In the data rows, the value 50 means zero.
Some points, each followed by its number:
44,49,54,50,51,51,57,54,48,53,44,47,44,53,54,58,48,47,55,54,47,53,50,56,48,52,51,48,55,46,46,47 0
57,55,58,59,45,49,54,58,56,56,52,49,51,40,31,46,43,47,43,45,47,47,47,47,54,45,44,53,48,51,56,42 1
50,56,41,52,42,59,40,52,45,46,54,59,61,49,59,66,44,41,57,56,54,53,45,69,44,57,57,44,49,45,47,64 2
56,45,58,49,56,39,48,43,62,48,58,39,47,47,44,48,48,47,51,45,48,48,55,49,53,46,41,54,49,58,53,46 3
50,49,51,50,51,49,48,47,52,49,53,47,50,49,52,63,44,39,57,52,53,52,47,56,48,52,50,48,48,50,49,52 4
52,47,60,52,54,42,56,53,60,51,51,43,47,49,41,44,51,51,53,55,58,60,44,48,44,54,51,44,60,43,43,52 5
51,54,47,52,47,54,49,52,46,53,49,55,52,41,37,39,46,53,36,36,38,35,47,41,65,34,36,67,36,64,66,38 6
52,53,33,44,47,55,33,46,45,41,54,61,60,42,45,42,47,51,43,43,51,44,45,46,56,45,44,55,37,62,57,54 7
51,50,53,52,52,48,50,49,53,51,51,47,50,48,46,50,47,50,45,44,45,44,46,49,54,45,43,56,45,54,55,44 8
74,64,56,69,34,51,47,65,62,49,63,52,66,43,42,42,48,50,49,58,65,64,38,72,37,63,60,37,60,38,40,67 9
48,50,56,53,51,49,57,54,51,55,46,46,46,50,49,55,46,47,53,50,45,47,52,48,52,51,47,51,50,49,50,47 10
52,56,46,55,37,59,46,61,48,44,53,59,59,48,53,65,45,41,62,65,64,63,31,78,35,70,68,33,63,35,34,69 11
50,47,43,45,52,51,34,40,49,39,55,52,54,49,51,58,47,44,46,36,39,35,56,51,64,37,39,62,33,67,63,45 12
48,50,51,52,50,51,51,51,50,50,50,48,48,47,50,60,42,39,59,58,56,56,50,58,43,55,58,43,52,40,47,53 13
46,49,53,50,52,49,53,51,50,52,49,48,47,51,50,54,49,49,53,50,47,47,55,48,50,50,49,51,50,50,53,48 14
13,19,49,23,67,44,55,44,48,33,37,38,29,86,94,95,57,38,95,95,95,95,39,95,5,95,95,5,95,5,5,95 15
61,65,50,67,39,58,51,48,43,80,54,57,57,51,55,47,48,52,44,40,36,38,60,38,60,40,38,62,37,65,65,37 16
44,5,62,24,95,5,49,17,85,18,56,5,27,94,92,62,85,60,61,60,67,68,74,56,36,64,51,37,72,43,37,55 17
44,51,50,51,49,53,56,53,45,55,41,53,47,50,49,46,50,55,45,44,41,40,52,40,60,42,43,58,47,57,56,40 18
48,44,60,50,55,45,57,50,56,52,48,41,42,59,57,63,50,47,66,57,52,58,51,56,43,59,53,43,61,37,44,50 19
52,57,42,54,39,60,43,55,43,48,52,61,59,48,56,64,43,40,60,62,62,59,36,60,39,64,70,37,54,36,40,63 20
53,51,50,50,51,49,50,48,51,53,50,49,49,47,42,36,51,58,31,39,42,41,53,44,61,40,39,61,42,59,61,42 21
52,55,52,55,45,53,52,56,49,55,50,51,52,42,40,52,42,44,49,48,48,47,47,52,52,46,47,53,47,50,55,49 22
45,32,44,25,70,36,41,26,55,28,52,45,42,59,57,31,73,75,45,42,54,47,53,45,58,39,45,55,46,60,51,46 23
51,46,53,48,53,45,47,44,55,49,55,45,49,49,50,54,50,48,51,49,47,49,65,51,51,49,47,52,46,52,51,50 24
33,6,56,14,95,13,56,28,61,31,42,25,13,94,90,42,94,92,45,44,50,49,60,40,55,46,41,54,54,55,45,42 25
47,52,50,51,48,53,53,53,46,55,45,51,48,48,49,53,45,46,56,52,48,51,45,50,49,51,52,50,52,49,49,52 26
50,63,39,59,34,70,47,57,36,57,51,66,64,49,58,63,43,39,62,74,67,71,40,57,29,74,77,27,61,30,34,81 27
48,55,48,52,45,56,54,55,43,56,46,56,53,48,47,44,49,54,42,43,43,44,48,42,57,44,49,56,47,58,55,43 28
51,48,53,50,53,47,49,46,55,48,54,45,49,48,49,60,43,39,54,51,50,52,53,55,48,53,51,49,49,47,54,53 29
44,53,47,53,45,60,53,56,42,54,45,55,50,48,51,66,40,40,60,57,51,53,30,57,44,57,55,43,53,44,46,56 30
43,55,45,52,44,60,51,56,41,54,45,56,53,43,45,61,36,35,63,61,55,56,36,59,42,59,60,41,55,39,45,57 31
25,17,55,20,95,18,65,31,53,41,25,36,5,94,78,5,94,95,5,5,4,4,95,5,96,4,5,96,31,95,81,4 32
41,55,45,51,46,60,56,56,35,57,38,58,49,45,47,48,44,49,51,48,43,44,53,42,54,47,52,53,44,48,50,45 33
49,51,50,52,49,52,53,52,47,53,46,52,48,48,48,50,48,51,50,47,42,46,47,51,54,48,48,54,45,52,55,46 34
55,43,59,49,58,38,48,42,62,47,58,36,46,50,48,55,49,47,51,49,51,50,55,56,50,51,44,52,48,50,56,47 35
51,53,49,51,48,52,52,52,47,54,47,53,50,46,47,45,48,51,42,43,45,43,51,42,58,42,43,57,43,59,56,45 36
56,54,55,56,46,49,49,55,55,51,53,49,53,41,41,46,44,49,44,41,41,41,49,51,59,42,42,59,42,60,61,43 37
48,44,59,50,57,43,56,49,56,51,49,40,43,56,52,57,50,47,58,52,51,50,58,50,49,52,47,50,57,47,49,49 38
54,45,57,49,56,41,49,45,60,49,56,41,47,46,44,53,46,44,56,49,52,49,47,47,51,48,44,51,52,53,52,49 39
46,50,52,52,49,54,57,57,45,55,42,51,47,51,49,53,47,50,51,51,45,48,49,42,51,49,48,50,51,50,50,46 40
60,56,49,55,42,51,41,52,54,45,59,53,59,41,40,49,42,47,31,29,34,33,50,59,67,33,35,66,31,65,69,46 41
56,79,33,70,19,90,42,53,18,72,56,81,74,51,66,82,36,37,57,53,43,47,49,50,50,52,52,52,40,50,56,52 42
44,52,50,51,48,54,53,55,45,55,45,53,49,50,48,56,45,45,49,53,46,49,51,50,49,52,52,50,51,48,48,50 43
47,54,48,52,46,55,50,53,46,51,49,53,52,46,50,61,41,41,60,53,51,51,53,56,48,53,52,48,51,49,51,52 44
53,49,55,52,51,47,49,48,54,52,54,45,50,47,48,56,43,42,51,49,49,51,46,52,50,50,48,52,48,50,51,48 45
50,50,52,51,50,50,50,50,52,50,51,47,49,46,50,59,42,42,52,51,51,51,42,50,48,53,52,48,51,49,50,53 46
23,49,24,36,51,61,57,51,19,47,15,72,45,65,57,5,87,95,7,39,36,37,57,17,68,30,48,63,45,67,52,36 47
50,48,53,50,51,49,53,51,53,52,50,46,48,51,50,61,45,43,59,55,52,54,42,55,45,56,53,46,59,44,47,55 48
47,65,41,58,24,74,51,90,38,49,46,69,66,48,54,66,40,31,95,95,95,95,5,95,5,95,95,5,95,5,5,95 49
62,55,48,53,46,50,35,45,57,45,71,50,61,29,33,58,30,24,60,58,66,60,34,65,40,60,58,41,50,47,51,62 50
50,54,47,51,48,55,52,54,46,54,46,55,53,43,40,42,46,53,44,43,42,40,52,43,60,43,44,57,40,57,60,44 51
53,48,54,50,53,44,49,47,56,49,53,44,48,48,46,51,48,47,52,47,48,47,56,46,53,47,42,53,46,54,54,48 52
51,40,65,48,62,33,54,43,65,47,54,31,40,57,53,60,52,47,55,50,52,53,57,49,48,53,47,49,54,47,47,48 53
53,46,54,49,55,44,51,45,54,51,52,45,48,50,47,45,52,53,43,43,46,46,61,43,55,46,41,56,44,54,52,44 54
47,48,56,50,54,46,58,51,52,55,46,46,45,51,46,40,55,60,41,43,42,43,57,40,59,41,40,58,48,56,54,40 55
44,55,55,57,44,58,69,72,42,61,31,54,46,50,46,52,47,51,45,50,40,45,36,48,53,48,52,52,51,46,48,43 56
51,52,48,50,48,53,49,50,48,51,51,52,52,47,47,51,46,48,51,46,48,47,43,51,52,48,47,53,48,52,54,50 57
51,55,43,53,41,58,43,56,45,47,52,58,59,49,53,61,44,41,59,63,59,61,46,55,38,63,61,37,56,39,41,63 58
52,52,50,52,48,52,50,53,49,53,49,52,52,46,47,51,44,46,53,48,48,48,46,48,52,49,50,51,50,51,54,49 59
50,58,54,59,44,56,59,60,47,66,48,51,53,48,47,49,47,50,58,66,60,63,43,50,35,64,63,36,67,35,35,54 60
63,60,71,73,38,49,63,76,62,59,53,47,55,46,36,42,48,52,51,54,51,56,33,56,44,56,54,45,60,42,40,54 61
60,58,60,63,43,49,54,62,57,57,54,49,55,41,41,45,46,49,45,50,50,53,45,44,49,51,53,47,53,46,49,48 62
52,58,5,30,40,71,5,23,22,20,67,95,91,43,55,40,53,53,34,46,59,46,48,50,54,49,53,51,26,67,54,69 63
48,46,58,50,55,45,57,50,54,51,47,43,42,54,51,53,52,51,53,49,46,48,53,47,53,47,46,53,50,48,51,47 64
5,5,65,23,89,31,94,51,52,45,5,27,5,94,79,53,94,83,58,55,47,53,54,36,49,52,52,46,82,41,34,38 65
64,59,64,65,44,48,56,62,59,57,54,47,53,40,33,46,42,46,47,44,43,46,47,55,55,46,45,55,48,54,55,44 66
53,58,41,55,44,58,40,43,40,59,57,59,57,50,59,56,45,46,50,46,44,45,59,45,54,45,46,56,35,61,63,47 67
29,47,27,35,50,59,45,48,34,39,39,62,49,53,58,52,55,52,56,56,54,55,45,53,47,55,62,42,53,44,41,54 68
53,42,60,48,57,38,47,41,64,47,59,36,45,50,48,56,48,44,50,49,53,51,57,58,48,53,45,50,45,48,53,48 69
50,47,47,45,51,50,46,48,51,42,50,51,49,40,41,44,46,49,43,40,45,41,46,49,59,41,42,59,42,55,59,49 70
73,57,74,67,44,44,55,64,68,54,58,43,54,43,36,50,41,45,41,33,36,33,48,55,63,36,35,64,45,60,70,35 71
Which point above is nearest to each new point by angle? Its number follows each.
47,50,52,50,50,51,55,52,48,54,47,49,47,50,47,50,48,50,52,47,46,46,54,44,54,47,44,53,51,51,53,46 18
46,55,49,53,45,58,57,60,42,56,42,56,50,49,43,51,47,49,49,48,45,47,44,51,53,47,52,53,51,48,49,51 56
48,40,66,49,59,39,61,50,59,52,46,34,37,56,53,55,53,50,54,49,46,50,57,47,51,46,44,51,54,49,51,44 64
45,50,53,51,50,52,56,52,47,54,45,49,48,50,52,53,48,50,53,51,46,49,47,43,52,48,50,51,50,50,48,47 40
53,72,41,65,30,75,48,55,30,75,52,70,65,50,63,57,44,45,58,61,51,55,42,51,42,58,56,43,50,43,46,56 42
49,51,50,51,49,53,49,51,49,51,50,50,51,47,52,57,44,42,61,52,50,51,53,57,48,52,52,48,49,49,50,50 44
60,57,81,68,45,46,76,72,63,67,49,41,48,41,30,40,46,49,53,59,57,60,33,50,39,57,57,41,76,34,38,51 61
62,57,48,57,41,52,43,55,52,47,59,55,61,43,43,41,50,51,41,53,57,56,33,58,46,55,55,44,54,46,44,60 9
58,54,10,43,45,56,5,29,44,34,69,66,74,42,48,40,51,51,43,48,58,49,59,54,51,50,51,50,32,57,55,59 63
57,49,53,52,51,46,48,47,56,48,57,46,52,42,44,53,41,43,53,48,49,51,48,53,51,50,49,50,49,51,54,48 45
5,22,51,21,72,51,95,58,22,53,5,48,5,94,94,51,94,95,53,56,39,48,61,19,53,46,54,49,71,43,33,34 65
37,54,43,51,44,65,55,59,31,58,36,61,52,45,47,51,43,48,53,52,44,46,50,36,52,49,55,52,49,48,49,47 33
32,34,39,26,64,44,45,35,47,32,44,48,41,75,81,50,72,63,51,51,55,53,66,46,49,50,53,49,52,49,44,52 25
5,34,46,26,66,48,69,51,36,44,5,50,18,94,77,41,94,95,44,48,42,47,63,33,56,42,51,54,57,51,44,38 65
92,61,77,80,37,43,52,69,77,52,66,43,59,42,36,50,45,45,40,43,45,46,39,68,52,49,48,53,51,51,55,47 66
53,52,52,54,48,51,50,52,52,54,53,50,52,42,41,47,43,47,46,45,43,45,48,48,54,48,43,55,42,54,53,47 37
71,65,43,60,35,54,32,52,52,48,72,60,77,46,52,39,52,52,46,56,64,61,48,63,40,56,59,41,50,49,41,72 9
43,48,55,52,50,50,61,56,48,54,42,47,44,53,53,59,48,46,59,53,49,51,46,53,48,55,54,50,51,45,47,47 0
47,45,61,50,56,43,59,51,55,53,45,40,41,53,50,53,52,51,54,48,49,48,51,43,52,48,46,52,52,51,49,44 64
43,62,40,56,37,70,56,65,30,58,38,69,55,46,42,47,43,49,41,49,40,45,42,46,56,45,53,54,47,52,52,48 33
48,52,54,54,48,52,55,56,49,54,46,49,49,47,53,55,46,46,54,49,45,47,50,54,52,48,48,52,52,48,55,45 10
55,48,48,49,51,48,39,42,52,46,58,49,53,50,51,57,48,46,47,42,44,41,62,51,57,43,39,57,40,60,63,45 12
42,52,51,52,49,54,59,56,44,56,38,53,46,52,46,45,52,57,49,45,41,40,59,37,59,43,44,58,46,52,56,41 18
82,68,57,71,30,51,50,70,61,52,66,54,69,44,42,39,51,51,47,72,77,82,37,73,22,76,77,22,73,30,21,74 9
47,34,34,19,64,41,28,15,52,20,56,47,48,60,63,48,67,58,50,50,56,53,68,49,49,50,49,48,45,54,49,54 23
55,54,47,50,47,51,45,52,51,44,55,54,56,42,41,41,49,51,46,48,53,50,45,53,50,49,51,50,48,54,51,54 7
49,49,29,38,51,53,28,37,46,34,56,59,56,40,43,42,47,50,40,41,49,41,52,49,60,44,45,56,30,64,60,50 7
42,58,48,56,40,64,62,69,34,61,31,62,50,49,47,45,48,55,44,48,37,43,35,41,56,43,51,54,50,49,51,45 56
47,50,51,50,50,52,51,52,49,51,48,50,49,48,48,58,43,42,59,55,53,55,49,58,45,54,54,45,53,47,50,55 13
65,96,44,96,8,95,54,57,5,95,54,87,76,51,62,52,41,50,55,55,39,47,50,33,49,49,49,54,41,53,55,44 42
50,42,60,49,60,37,53,44,62,49,54,35,43,54,54,56,51,49,57,50,53,50,55,49,50,49,46,51,54,48,51,47 53
44,31,41,23,70,35,35,15,56,22,56,45,44,58,56,38,71,64,42,46,59,50,60,42,54,46,49,52,42,57,51,52 23
50,50,52,52,49,51,49,51,52,50,53,48,51,45,49,60,41,38,55,56,53,55,50,55,44,54,52,45,53,45,45,54 13
49,57,20,44,43,62,33,47,37,42,54,69,64,42,47,39,50,52,44,50,56,50,49,47,50,51,57,48,41,52,51,58 63
51,50,51,51,50,51,50,50,49,50,48,49,49,50,53,55,46,44,50,50,50,48,58,48,51,50,50,51,49,48,53,48 14
